In the rows, 128 means zero.
Families of rows that turns and mirrors carry onto each other, the same ones carrying the whole set onto itself: the rest of each named row's family, in list order
5 families of 6 rows
Z650: [111  94 121 137  90 146 101 135 115 143 102 151 136 119 151 109 119 127
 138 142]
Z258: [104 113 122 127 143  93 157 109 114 139 102 132 109 176 121  98 120 166
 119 130]
Z679: [132 118 129 133 147 151 113 127 152 151 165 119 117 122 129 136 114 134
 141 168]
Z104: [121 120 120  94 130 102 142 147 126 152 100 146 118 103  98  87 132 133
 154 128]
Z749: [123 162 122 103 145 139 121 102 105 146 104 122 109 154 134 141 128 158
  89 119]
Z289: [112 121 125 129 144  99 172 110 114 140 116 135 106 170 117 102 128 168
 122 126]
Z153: [140 161 120 102 142 153 136  96 100 137  98 129 117 158 129 146 128 159
 106 125]
Z752: [116 109 111  98 110  91 142 146 133 155  96 141 121 120 102  90 129 132
 147 113]
Z228: [142 165 119  88 135 136 134  91 112 141 100 122 108 154 129 142 131 156
 106 128]
Z528: [124 115 130  88 129  97 137 156 134 153 107 145 118 109  94  96 127 131
 147 122]
Z273: [142 116  86 126 141 141 131 115 135 126 107  96 159 140 109 161  96 140
 125 119]
Z408: [ 98 122 120 123 160 105 166 124 121 135 108 123 106 158 121  91 119 167
 115 129]
Z620: [145 164 118  81 153 136 129 100 111 145 107 130 114 156 135 138 133 150
 102 130]
Z217: [139 128 101 118 137 138 133 112 128 122 114  90 162 128 116 165  91 146
 124 126]
Z398: [126 105 124 133 128 126 107 122 142 156 165 125 141 126 123 152 106 144
 150 168]
Z659: [146 128 103 112 152 145 121 122 131 127 113  97 161 124 107 165  93 142
 126 131]
Z787: [150 158 114  83 140 141 131  97 117 142 104 140 115 155 127 137 143 153
 104 126]
Z852: [111 111 105  89 117 117 148 151 130 151  84 141 117 116 105  92 126 137
 154 129]
Z850: [136 118 129 132 137 138 111 130 156 153 164 123 128 115 138 142 115 144
 141 169]
Z3: [108  99 122 124 101 147  92 145 118 148 109 155 149 123 149 101 118 127
 137 143]
Z603: [115 116 113  94 126  97 131 152 135 162  98 146 120 119  98  86 127 136
 151 127]
Z890: [120 117 128 128 139 149 109 131 145 149 169 124 136 114 131 144 112 145
 139 168]
Z520: [115 100 125 131 146 143 100 132 148 148 161 121 134 123 132 142 105 139
 135 171]
Z136: [ 94 106 116 128 154 100 161 111  99 137 106 135 114 169 119 106 118 160
 118 129]
Z189: [123  99 125 118  94 147 107 130 120 145 113 157 139 130 154 100 125 128
 151 161]
Z202: [101  98 124 128 142  96 158 113 108 133 113 143 117 173 121 110 123 165
 112 127]
Z375: [111  94 130 129  97 151  96 142 113 140 102 144 134 126 150 109 112 116
 132 135]
Z246: [113  98 126 114  96 138  91 138 127 148 114 153 133 123 155  99 126 119
 131 144]
Z281: [148 138 108 115 140 122 107 114 127 135 116  99 167 127 113 162  97 141
 118 117]
Z591: [139 120  91 120 137 131 123 120 132 133 110  95 160 139 123 170  91 142
 120 123]

Same family as Z202: Z679, Z528, Z273, Z787, Z375
Same family as Z620: Z650, Z104, Z850, Z136, Z591
Same family as Z281: Z749, Z408, Z398, Z852, Z189
Same family as Z603: Z258, Z228, Z217, Z3, Z890

